In the data rows, the value 128 means zero.
Every row has a hidden score. How much higher is the second row's score than the first row's in each pair? 20 means about the same, 40 much higher and 0 much lower. The score is a weighted sum of the row's numbers plus the product of two more (or one squared), each taken from its middle value.
[ 86 105 120 131 151 145 135 122 153  89 130 130  91 103  89  79]
[ 53  63 153 108 128 146 140 131 159 113 167  95 149 137 132 132] ~ 36
[188 155 128 133 181  70 124 170 134 126 145 100  83 159 122 144]
[126 107 137 148 167 141 130 103 172  91 140 136 121 100  79  89] ~ 26
[130 113  85 162 142 120 120  83 125  78  97 167 116 117  84  85]
[123 122  90 179 136 145 152 143 125  71  92 147 105  98  82  65] ~ 18
[ 71  88 164 104  82 160 164 148 167 140 166  77 132 140 127 125]
[105  69 173 147  89 155 122 131 173 135 128  75 136 110 128 132] ~ 23
[171 137 113 150 157  84 156 163 104 126 128 109 104 136 108 122]
[149 150  95 120 199 110 166 100 149 146 198 111  74  93 171 145] ~ 18
[149 119 100 172 131 102 127 117 119  78 119 152 103 125 103  83]
[136 141  99 205 142 139 135 134 131  75 117 138  99 116  65  74] ~ 22
[130  83  88 149 128 102  77 124 128  91 159 170  94 132 112 135]
[143 126 139 124  90 154 114 107  99 154  79 139 203 127 164 141] ~ 28
[118 145 124 142  96 170 109 143  72 155  99 166 154 125 168 151]
[137 128 160  71  96 139 147 126 133 183 107 120 157 196 166 168] ~ 17
[108 123  65 176 108 132 118  73 148  71 110 184 121 104  81  86]
[123 131 168  99 100 144 142  84 147 176 110 106 122 177 140 146] ~ 11
[115 102 163 109  83 154 139  89 161 136 128  70 149  79 130 114]
[ 43  84 126 133 134 189 137 104 164  96 160 113  93 102 118 131] ~ 11
[152 153 144 105 110 111 135 142  86 168 101 123 151 157 180 169]
[146 134 117 114 163  61 115 117 138 103 179 153  96 147 140 140] ~ 21
[124 167 133  89 106 131  61 160  97 151 136 192 147 113 187 193]
[ 78  41 150 115 122 174 119 141 131 114 139  98 150 127  87 119] ~ 34
[125 178 118 103 196 104 137  90 147 141 145 110  85  92 140 151]
[ 85  72 120  97 115 143 156 151 146 112  94  98 111 174 129 129] ~ 19
[159 185 130 102 170  55 117 138 148 123 158 136  84 163 103 167]
[119  94 173 134 106 151 179 164 107 148 116  95 123 169 145 139] ~ 27
[106 128  66 183 125 128 120 110 117  77 119 172 127 108  80  94]
[141 117 131 114 154  72  89 136 130  98 180 153 107 139 107 162] ~ 17
[125 139 114 111 121 145  67 139 105 164  97 177 166 136 179 165]
[143 121  92 158 141 116 147  84 144  95 104 167 136 128  79  81] ~ 22
[122 141 128 112 110 157 140 129  69 172  78 147 204  97 180 163]
[131 123 171 131  48 178 110  70 154 146 124  80 149 109 127  93] ~ 26
[144 138 145 114 121 121 106 153  47 180  86 138 179 122 173 180]
[174 152 138 103 197  52 135 114 167 117 185 121  92 159 107 163] ~ 20
[101 105  34 162 123 151 102  92 141  82 127 178 128  88 102 100]
[134 173 130 105 107 136  89 134  96 157 114 184 156 124 178 177] ~ 4
[143 134 182 100  93 134 176  86 156 145  97 117 140 131 122 115]
[123 129 150 113 108 146  64 143  78 164 112 180 189 108 202 167] ~ 23
[173 161  98 136 176  71 138 129 133 140 168 105  76 130 160 118]
[ 89 123  57 153 131 128 102 138 136  78 136 180 136  95  64 110] ~ 25
[ 98 123 102 170 151 189 125 116 139  86 145 124  95 101  80 102]
[128 152 165  79 124 139  72 126 142 170 112 137 131 140 151 169] ~ 18
[ 84  81 135 145 163 156  94 122 181 117 162 118 127  85 106 117]
[138 114  92 177 149 111 104 147 110  74 141 165 125 102 117 110] ~ 16
[152 100  93 195 139 111 147 156 116  88 109 126  96 146 104  82]
[ 66  86 158  85  98 173 165 143 171 144 146 102 121 137 132 164] ~ 18
[ 70  74 155  66  87 152 163 141 156 136 120 100 123 138 120 140]
[120 112  86 169 163 156 118 114 137  83 122 145 123  80  89  75] ~ 24
[182 153 114 158 183  69 125 157 138 126 166 118  66 149 144 143]
[179 137 125 157 124 139 153 103 132 117 108 157 158 110  81  68] ~ 30
[152 138 104 148 127 100 110 104  98 107  95 180 186 108 121  86]
[106 153 137 109 121 136  82 129 113 168 143 175 170 101 182 192] ~ 12
[134 154 122 141 112 141  94 151  73 168 106 162 163 104 175 166]
[121 133 173  72  86 145 141  93 159 164 135  97 151 158 145 138] ~ 24
[119 117  91 190 141 123 115 138 113  85 136 164  98  96  92  96]
[145 172 142 112 118 124 101 120 139 158 111 155 147 112 141 174] ~ 19
[117 148 126 134  92 185 121 116  58 154  75 153 179 116 162 131]
[128 118  89 198 129 108  97 157 108  91 186 152 111 152  91 125] ~ 28
[113 177 150 104 107 137  78 131 109 152 149 189 166 117 165 197]
[162 153 129 118 149 112 142 161 100 149 139 114  87 168 151 134] ~ 17
[131 165 139  99 122 159  71 159  93 159 133 182 182 139 164 179]
[156 175 110 111 211  80 153 103 170 128 186 119  77 100 116 157] ~ 22
[ 90  62 190 109 107 144 143 155 132 147 120  89 140 159 137 139]
[200 149 125 143 161  90 156 166 112 134 109 105  93 146 149  99] ~ 10
[123 136 134 107  95 153 109 120  84 157  73 155 196 117 151 137]
[166 159 126 122 182  67 124 129 136 123 171 106  84 131 129 136] ~ 15
[119 123 180  95  79 162 174  86 178 164 130  90 158 127  97  96]
[158 134 118 111 154 105 116 144 145 101 172 166  90 147 128 143] ~ 17
[113 162 113 112 121 124  75 145 115 160 128 186 173 123 164 182]
[179 178 133 130 148  96 131 149  97 153 141  98 109 144 154 126] ~ 27
[171 153 139 141 132  70 150 153  95 156 109  94 126 175 147 121]
[159 151 130 109 105 139 122 150  89 176 100 122 179 110 177 142] ~ 17
[178 150 101 131 144 118 152 119 116 117  99 160 186 120  93  91]
[134 118 102 199 134 139 156 162 112  84 118 109  75 131  72  67] ~ 13
[126 101 177  80  78 139 149  88 153 175 121  99 145 154 129 113]
[ 85  81 148 122 164 167  98 135 172 101 154 104 110  85 102 106] ~ 23
[ 97  92 157 105  78 169 125 104 152 136 161  91 140  74 150 132]
[165 145 116 112 163  75 114 133 156 105 179 154  85 146 119 161] ~ 6
[165 188 111 122 184  60 140  95 158 134 169 125  78 136 127 164]
[112 152 177  82  90 151 115 146 147 170  92 130 156 138 144 160] ~ 16
[105  99 117 180 137 153 155 140 139  86  90 116 109 107 104  73]
[110 151 113 127 114 139  58 132  96 173  99 204 170 112 190 196] ~ 22
[ 78  66 144 138 114 140 159 149 152 130 116 110 146 153 127 127]
[135 148 114 110 147 137 147 102 137 150 109 125 141  74 156 161] ~ 26
[130 109 141 111  98 140 109 111  63 147  79 141 212 116 162 105]
[ 96  99 101 201 135 139 119 126 152  85 111 136  97 103  73  72] ~ 12
[ 94 129  51 143 123 149 102 109 117  64 141 162 102  88  90 136]
[125 141  72 157 142 136 120  94 131  96 115 170 145  89  96  80] ~ 20
[108 127 125 189 152 153 132 112 122  90 117 116  80 105  67  86]
[ 42  69 152  81 119 138 160 118 148 130 146  87 132 144 129 124] ~ 31
[145 140 101 172 156 116 103 150 135  82 177 147  93 123 112 136]
[160 139 109 165 132 131 158 113 137 101 130 170 154 117  74  57] ~ 27
[175 153 112 153 163  68 118 147 151 106 151 125  79 146 140 164]
[130 174 168 114  83 156 132  76 169 168 102 125 161 124 128 127] ~ 15
[ 68  81 144  92 122 167 132 112 182 120 157 103 135 100 125 106]
[ 94  99 114 153 129 143 146 154 150 102 157  95 101 133 125 121] ~ 15
[138 116 179  83  70 150 157  79 138 162 104  90 157 120 128 104]
[108  70 165  96  97 136 164 154 127 148 109  94 147 167 140 125] ~ 18
[141 123 178 110  90 168 142  62 155 154 124  92 167 159 109 109]
[123 146 137  97 120 142  91 137 106 177 114 153 174 140 199 201] ~ 12
[110 115  58 154 109 169 119  71 111  88 118 180 137 104 123 106]
[136 179 125 101 123 146  48 155  86 133 131 197 125 145 159 157] ~ 2
[151 205 127 119 195  98 123  96 183 134 167 118  67 100 105 146]
[ 75  91 166  72  97 127 130 124 163 130 179  97 138  97 127 151] ~ 36
[101 157 170  83 109 131 140 127 150 176 118 119 153 173 140 168]
[163 138 149 119 101 114 140 171  94 144 101 122 132 155 132 123] ~ 30
[ 90  70 152  65 123 152 153 141 126 127 121  92 122 166 138 144]
[112 119  71 163 116 147 128  81 105  98 115 161 174 120  92 101] ~ 30
[146 166 187  86  96 161 138  71 160 176  93 123 159 126 149 125]
[120 141 149  85 118 108 101 151 102 180  82 111 139 196 158 156] ~ 17
[174 140 151 135 149  87 131 154  87 155  93 126 132 148 153 134]
[ 64  72 148 110 140 152 100 127 177 101 159  89 122 120 129 139] ~ 34
[146 150 166  81 105 140  97 122 121 170 143 138 139 156 161 202]
[105 144 155  93  91 146 108 149 100 173 126 135 173 153 183 180] ~ 19
[138 133  67 204 154 133 119 146  95  85 110 141  96 119 105  89]
[107 149 176  85  74 160 155  96 160 172 115 117 152 178 126 152] ~ 12
[ 85 128 124 172 141 159 125 135 163  94 143 136  99 108  94  78]
[136 123 127 124 108 153 163 128  88 164  76 126 169 101 166 133] ~ 24
[143 155 138  89 120  82 113 155  50 177  80 119 146 142 178 162]
[116 173 118 100 117 151  58 117 116 174 152 163 169 127 182 182] ~ 16
[ 80  66 164 104 117 174 146 128 185 113 160  94 110 126 141 144]
[ 90  83 181 101 102 160 122 128 168 137 164  70 134  93 162 116] ~ 26
[140 113  74 197 131 118 115 148 128  74 150 161  93 129  99  82]
[150 139  86 184 148 110 129 123 115  81 149 141  81 135 108 115] ~ 16
[171 141 156 166 120  95 148 155  74 158 108 103 145 160 186 133]
[116 111 129 151 114 124 152 154 139 111 128 106 128 146 132  92] ~ 22
[154 128 120 130 123 116 134 135 100 163  91 135 153 108 159 121]
[158 182 140 141 173  94 118 142 132 145 180 121 104 125 147 140] ~ 19
[111 111  72 170 134 108 131 114 130  71 145 153  98 102  86  85]
[151 139  90 175 153 107 117 145 120  77 140 146  97 148  95 123] ~ 18
[174 122 122 155 126  79 137 166 125 124  94  98 131 182 119 102]
[ 83 105 109 137 151 164 116 119 153  85 162 107 102  88 116  96] ~ 23
[135 137 135  95 116 145  94 135  75 178  95 164 178 105 168 183]
[147 130 100 158 111 134 123  98 126  91 116 172 127 108  70  74] ~ 19
[ 99 137 111 152 154 178 118 135 149  91 142 115 111  97  90  94]
[137 144 132 125 111 120 137 125  84 185 100 136 146 144 173 169] ~ 15
[149 170 125 126 189  98 156 104 128 152 149  89  56 134 172 161]
[174 150 152 123 103 111 131 153  71 169 121 131 171 152 164 121] ~ 31
[ 66  77 156 125 166 184 101 131 178 108 170  93  92 108 118 133]
[153 142 123 150 122 158 104 145  77 165  99 124 180 107 186 166] ~ 19
[162 168 138 135 144  72 144 137  89 155 131 115 135 125 186 141]
[ 67  52 152 114 145 140 118 128 176 113 164 102 111  93 129 132] ~ 25
[145 186 116  99 199  82 136 100 161 141 163  99  79  86 109 145]
[138 148 138 134 145 151 128 154  77 182  66 134 175 126 164 160] ~ 18
[153 161 120 120 169  42 103 145 147 123 180 126  40 149  99 144]
[ 95 101 159 104  88 133 154 147 140 135 106 101 129 146 145 137] ~ 29
[146 126  88 143 131 130 126 121 134  94  97 175 134  99  77  85]
[142 171 114 139 180  97 171 112 152 148 172 128  83 117 137 147] ~ 12
[138 147 166 110 115 116 117 146  94 177  88 118 156 168 194 167]
[136 125  96 191 121 103 115 164 122  84 131 141  93 108  88  97] ~ 22
[147 113 138 127 120  96 149 171 101 115  65 114  87 189 135 113]
[200 191 136 141 177  70 161 115 157 129 155 117  72 161 137 153] ~ 25
[140 162  98 121 180  80 138 118 143 152 168 107  80 114 152 140]
[153 113 101 137 160 123 141  97 150  82 104 159 135  94 104  83] ~ 25
[112 113  86 207 155 146 115 142 112  80 117 158 120  73  47  56]
[151 134 123 112 163  82  91 137 139 106 196 153  94 144 125 148] ~ 20
[117 120  75 163 131 142 105 121 127  88 164 199 134 113 121 118]
[151 173 124  88 184  55 147 111 176 135 180 137  89 138 114 154] ~ 14
[138 131 188 118  70 166 174  92 179 150 103  99 154 102 124  98]
[154 154 158 152 133  87 158 172  82 144 113 110 113 152 136 111] ~ 23
[175 152 149 131 110 108 152 155  88 159 106 106 128 134 126 129]
[120 135 131 114 133 163  61 128 100 155 128 182 160 131 160 198] ~ 23
[176 121 120 201 140 110 152 183  97 107 112 115  92 145  93  98]
[137 138 136 132  98 135 116 141  74 161  99 144 167  96 174 158] ~ 22
[130  99 119 157 149 127 128 152 136  93 100 136 119 124 101  86]
[159 156 126 122 146  95 149 123 116 151 133 107 143  77 165 140] ~ 24
[124 129 164  97  93 110 117 131 107 177 129 115 156 160 174 187]
[105 122 192  91  82 149 149  91 157 164  95 101 139 168 129 124] ~ 18
[ 72  71 173 105 103 145 149 144 187 121 191  88 102 118 140 137]
[182 188 153 112 113 100 151 148  75 166 102 106 137 150 168 131] ~ 11
[195 138 146 141 117 107 189 155  91 139 111  98 125 206 126 135]
[ 93 103  57 192 128 134 118 126 120  73 120 172 113 118  87  91] ~ 17
[122 110  76 184 163 130 140  95 133  85 123 155 114  73  68  71]
[125 132  44 147 114 123 119  70 105  89 102 184 135 108  99  93] ~ 26
[131 163 137 112 115 160  88 116  67 158 122 168 195 116 184 174]
[122 137  69 179 128 141 121  90 135  77 119 177 116  90  82  57] ~ 18
[162 149 133 105 153  68 102 118 137 114 186 142  79 131 125 151]
[106 110  71 156 127 135 115  90 115  83 110 176 138 120  85  93] ~ 27
[152 184 115 119 175  71 134 126 167 137 185 122  80 145 119 146]
[129 131 153 103  91 105 125 169  98 174 126 111 143 181 134 168] ~ 26
[157 143 109 112 163  84 129 130 135 116 181 152  88 139 113 166]
[ 96  68 141 118 176 138 126 103 171 108 166 102 112  94 112 124] ~ 29
[103 108 126 138 158 123 130 157 173 108 137 123 121 100  92 103]
[122 108 185 104  67 138 179  86 175 142 119  86 175 146 109  85] ~ 29
[136 202 100  95 213 134 132  94 157 141 172 111  82  65 151 156]
[177 168 126 120 176  81 125 139 144 109 182 150  73 141 121 169] ~ 12
[ 92  75 144  92 103 137 130 154 113 114  87  91 125 170 142 118]
[135  78 149 117 119 109 149 159 140 138 106  73 140 176 127 132] ~ 26
[151 175 133 106 152  71 131 121 149 111 171 129 110 175 102 157]
[178 154 107 129 156 103 137 142 128 151 142 115 108 145 129 144] ~ 11
[106 111  67 184 123 138 135  93 114  81 124 190 133 114  70 105]
[107  80 145  99  98 155 136 146 177 139 165  75 144  93 135 150] ~ 26
[ 78 115 114 176 131 172 167 153 124  77 132 131  98 116  87  91]
[162 212 135 109 196  75 142 116 172 138 177 122  82 122 101 158] ~ 13
[149 129  96 142 166  78  78 121 131  93 195 164  99 144 130 138]
[165 153 113 130 155  83 107 149 145 113 167 143  85 176 109 159] ~ 13
[173 136 144 154 147  97 162 156  77 137 117 106 113 154 132 130]
[167 163 117 136 131  96 159 101 103 115  99 149 142 134  93  65] ~ 24
[ 67  87 125 143 155 179 140 137 168  96 158 115 136  91 116 110]
[127  98 124 111 131 127 166 145 104 113 116  99 133 145 144 136] ~ 14
[ 63  72 147  93 117 174 118 113 174 132 138  91 129 113 145 156]
[195 168 121 140 157  97 145 123 111 149 151 114  90 139 138 138] ~ 4
[145 150 121  94 113 146  96 166  70 173 100 155 184  94 164 165]
[163 140 133 153 164  80 118 119 149 102 161 136 116 138 121 143] ~ 25
[157 195 117 125 172 104 152 132 142 158 149 111  94  82 145 141]
[138 107  85 160 130  89  90 140 140  90 179 175 122 134 132 130] ~ 34
[104  88 155 124  92 129 160 177 131 122 118  75 133 152 144 128]
[103 135 124 163 109 149 160 137 133  94  94 112 111 139 105  89] ~ 12
[144 134 164 124 115 109 163 172  89 160 105  86 133 187 144 146]
[156 154 131  85 177  62 150 110 168 126 174 138  60 135 101 146] ~ 8
[112 124  75 185 146 125 148 124 134  73 120 133 120 104  70  77]
[120 115 174 110 118 113 169 153 112 165 129  94 143 195 152 165] ~ 20
[130  96  63 149 123 108  84 115 132  92 163 180  99  99 114 131]
[160 106 139 155 140 121 144 123  69 157 102 109 132 100 177 125] ~ 16
[103  83 132 170 133 186 139 134 151  89 148 110 134 109 123  97]
[161 154 119 132 132 100 171 118 100 120  89 169 159 144 106  77] ~ 13
[ 83  84 170  89  93 155 158 113 143 145 126  77 152 153 118 146]
[117 117  72 154 124 120 144  93 111  88 109 179 157 124 104 102] ~ 16
[107 134  51 149 107 142  98 108 125  79 132 171 131  95 106  92]
[142 155 117 166 140 143 138  89 129  97  83 175 109 121  93  74] ~ 9
[170 119 122 150 140  62 121 146 129 105 168 144 116 147 106 137]
[ 77 112 115 164 168 169 118 111 163 100 119 135 134  99  85  83] ~ 15
[187 139 127 127 185  65 122 171 114 106 149 134  80 135  99 144]
[152 141 159 108 103 114 133 147  78 173  95 118 186 171 181 164] ~ 32
[142 178 159  96  85 160 124  59 139 170 120 128 172 129 144 156]
[109 129 153  94  67 164 122 107 162 141 119  97 164 116 159  99] ~ 20
[166 170 128 109 176  84 107 122 170 133 165 113  90 154  98 156]
[ 79 111 126 176 138 149 124 120 158  87 127 121 124  96  89  94] ~ 29
[136 102 101 149 120 103 105 133 128  97 191 185 132 134 120 157]
[147 122 119 128 142  87 134 121 144  98 181 162 120 141 114 130] ~ 20
[159 133 130 147 150 114 147 114 119 162 142 117 118  88 177 144]
[146 127  90 162 144  99 125  96 113  87  92 151 157  93 114  84] ~ 24
[179 150 123 140 173  98 157 155 122 112 173 122  67 173 107 130]
[153 158 154 134 116 119 110 145  62 182  95 128 157 138 182 147] ~ 18
[ 99 110 159  76 106 126 172 129 143 154 134  98 131 168 150 140]
[154 128 125 125 123 124 149 160  73 171  88 123 151 111 170 151] ~ 17
[115 156 152  76 103 137  74 136 148 171 104 147 166 120 167 176]
[134 108 144 117 110 177 114 130  87 154  86 155 191 114 162 123] ~ 27
[156 118  80 160 156 115 124 147 136  95 180 139  93 157 119 140]
[ 68  71 117 133 155 162  94 129 170 100 153  93 116  81  90 109] ~ 29
[ 70 115 126 155 142 166 123 113 149  96 168 104  84 117  89 116]
[120  95 108 153 146 132 133 118 166  90 127 138 127 110  79  94] ~ 22
[127  85 134 133 123  95 152 186 130 104 101  92 115 151 124 118]
[149 127 138 134 116 103 165 156  97 107 100 100 120 185 112 100] ~ 21
[130 122  74 173 122 118  91 137 119  93 148 156 101  92  97 118]
[156 138 101 107 119 123 139  92 103 122 101 184 172 142  88 104] ~ 19
[126 107 186  72  88 135 171  73 157 174 115  97 127 152 112 111]
[178 150 109 177 152  79 134 189  87 124 125 103  87 147  93 128] ~ 18
[168 159 119 120 177  80 144 121 146 142 180 117  76 147 144 144]
[ 94 123  56 170 119 150  99  98 142  71 117 195 140 111  86  95] ~ 29
[137 201 111  94 200  65 141 115 178 125 157 121  95 129 142 160]
[154 190 122  98 178  96 101 112 170 138 188 129  88 143  97 162] ~ 18
[132 139 101 137 150 102 107  94 122  96 131 147 118  94  90  87]
[121 113 115 168 111 131 153 173 119 102 125  96  88 148 117  91] ~ 21
[ 72  82 141  86 131 162 114 130 169 121 169  92 134 138 134 160]
[ 92  71 122 139 135 153 131 148 145  83 124 121 114 115  95  93] ~ 15
[162 146 186  93  64 144 160  98 169 162  97 107 161 129 113 108]
[158 168 115 135 168  82 149 112 143 113 168 121  78 142 123 169] ~ 17
[167 147 125  89 106 142 166  99  63 135  82 160 187 142 108 110]
[116  78 147 108 116 155 151 152 135 117 121 106 103 142 146 133] ~ 20
[136 141 132 108 125 163 112 158  83 172 113 138 187 139 175 187]
[182 139 107 138 110 153 146  92  72 131  89 155 165 165 131  94] ~ 24
[ 62  80 149  85 106 144 130 110 172 115 150  76 121 123 112 139]
[ 67  80 137  82 105 143 132 133 145 132 133  87 134 143 127 135] ~ 17
[136 185 113 114 178  80 145 130 169 149 178 123  67 101 144 151]
[ 98 111  53 193 138 105 127 120 142  70 135 161 117  89 118 117] ~ 37
[162 167 112 104 196  66 141  96 177 127 153 112  60 134  96 152]
[ 99  96  54 154 123 116 109 108 121  77 143 186 137 115 118 127] ~ 31
[158 141 106 159 129 107 129  93 119 106  93 169 158 123  86  69]
[ 96 121  76 222 140 151 135 125 123  82 122 133 132  56  79  75] ~ 22
